(in the rows, 128 means zero)
Turns, then the turns between two rows, first turn first; the first pair answered
Q_430 (before => after):
[171 159 137 118 118 119 135 118 113 103 145 135 119 137 125 137 123 121] => [135 139 118 102 143 136 136 131 111 112 117 165 134 123 103 130 147 160]
[127 136 102 167 108 121 129 110 124 127 117  93 138 151 128 117 113  89] => [147 152  92 142 110 120 120 103 118 114 115 109 129 142  91 104 132 102]
[145 144  95 122 132 165 135 127 147 142  77  86 149 133 127  98 137 150] => [143 139 101 141 128 162 141 125 151 146  86  71 148 144 149 107 124 136]
Q_830 (before => after):
[145 124 127 128 158  97 120 117 136 148  88 120 131 205 171 142 127 163] => [123 114 128 129 160 108 120 119 132 151  85 136 137 198 168 140 121 174]
[154 136 134 121 115 113 137 129 130 120 137 117 121 137 144 132 129 113] => [139 125 135 132 118 114 139 134 133 126 132 112 129 141 152 139 126 115]
[136 101 101 153 138 111 131 131 107 150 116 140 126 147 115 102 144 128] => [137 103 101 150 137 112 129 130 106 148 113 141 127 147 112 103 141 130]
Q_544 (before => after):
[121 128 128 109  83 146 126 129 118 124 141 139 128  97 117 129  98 111] => [123 129 114  95  99 146 129 135 120 127 125 152 128  95  99 124 123 128]
[142 144 160 129  89 135 106 110 124 116 165 121 103 109 111 135  86 114] => [130 146 149 104 102 148 105 114 120 113 150 148 109  97  77 120  98 140]
[133 131 101 159 130 120 130 140 133 133 131 125 129 128 128 139 137  93] => [126 127 113 164 119 122 130 137 127 128 140 124 124 122 128 137 121  86]
Q_551 (before => after):
[118 112 140 122 122 134 122 118 126 132 128 145 125 114 117 125 119 144] => [108 106 145 132 116 131 128 119 129 136 132 133 132 123 135 131 109 136]
[142 151 113 100 142 124 134 121 124 135 152 113 131 145  94 107 111 160] => [117 131 110 121 153 128 149 131 130 150 145 108 147 160 124 115 104 163]
[101 121 144 144 108 155 112 125 112 128 132 132 126 100 123 117 113 134] => [100 120 147 144 110 154 112 124 115 126 133 129 128  96 126 114 112 132]
[144 125 141 129 103 122 113 123 134 119 138 130 106 111 117 125 124 123] => [111 102 124 127 123 133 118 134 138 135 112 143 125 112 117 120 139 151]
Q_13 (before => after):
[142 140 122 146 143 104 143 147 139 140 124  90 139 155 173 156 145 110] => [ 99 121 104 131 163 128 141 160 132 148  94 125 154 143 143 142 164 153]
[155 155 130 110 146 125 128 127 141 147 144 120 106 141 131 149 166 144] => [143 147 130 120 150 127 136 132 145 151 142 113 117 151 148 156 160 142]
[105 115  90  93 174 150 141 167 154 100  90 114 120 166  93 100 163 132] => [155 147 103  78 155 132 132 152 149  81 110 105  97 163  81 101 158 107]
[ 95  94 123 167 154 137 148 134 144 152 122 111 166 162 179 156 137 141] => [100 102 108 112 161 153 125 127 121 136 101 168 152 121  91 124 168 185]
Now pairs of rows:
Each pair is 2 to 3 turns apart.
[ 64 106 145 175  98 140 154 145 153 180 157 112  78 151 184 182  79 141] => [118 139 163 164  71 120 141 123 148 160 186 100  50 148 174 176  73 108]	Q_551 then Q_13
[ 87 126 111 117 172 140 151 169 158 129  95 132 164 149 156 185 130 175] => [164 176 110  66 154 128 128 152 141  93 106 150 125 125  83 160 152 171]	Q_13 then Q_830
[ 53  85 131 132 143 152 130 134 135 122 139 128 139 134 144 146  95 145] => [ 97 112 151 140 112 132 124 120 135 104 173 101 117 142 152 152  76 105]	Q_430 then Q_830
[ 99 112 114 179 169 110 158 149 149 180 136  93 176 183 229 184 146 111] => [157 141 109 170 166  91 156 141 150 169 144  83 161 194 221 182 174  93]	Q_13 then Q_544 then Q_430
[215 139 141  85 128 111 143 141 121  83 136  96  87 139 122 129 168 130] => [197 129 177 102  99 119 131 127 118  78 167  90  81 124 132 128 114 112]	Q_544 then Q_544
[105 122 161 157  91 129 118  85 122 125 159 122 100 108 148 130  91  90] => [169 158 130 110 106 116 115  91 116 110 141 138  83 104  95 112 158 109]	Q_430 then Q_544 then Q_830
[184 127 111 128 134 114 125 113 115 122 170  85 118 165 179 157 112  87] => [ 73  67 102 118 157 164 122 124 102 144 133 148 148 126 145 136  97 163]	Q_544 then Q_551 then Q_430
[115 114 164 137  97 134 124 131 128 114 134 119 128 122 160 127 118 143] => [103 106 147 137 114 137 132 145 130 124 114 126 145 132 164 129 138 159]	Q_551 then Q_544 then Q_551
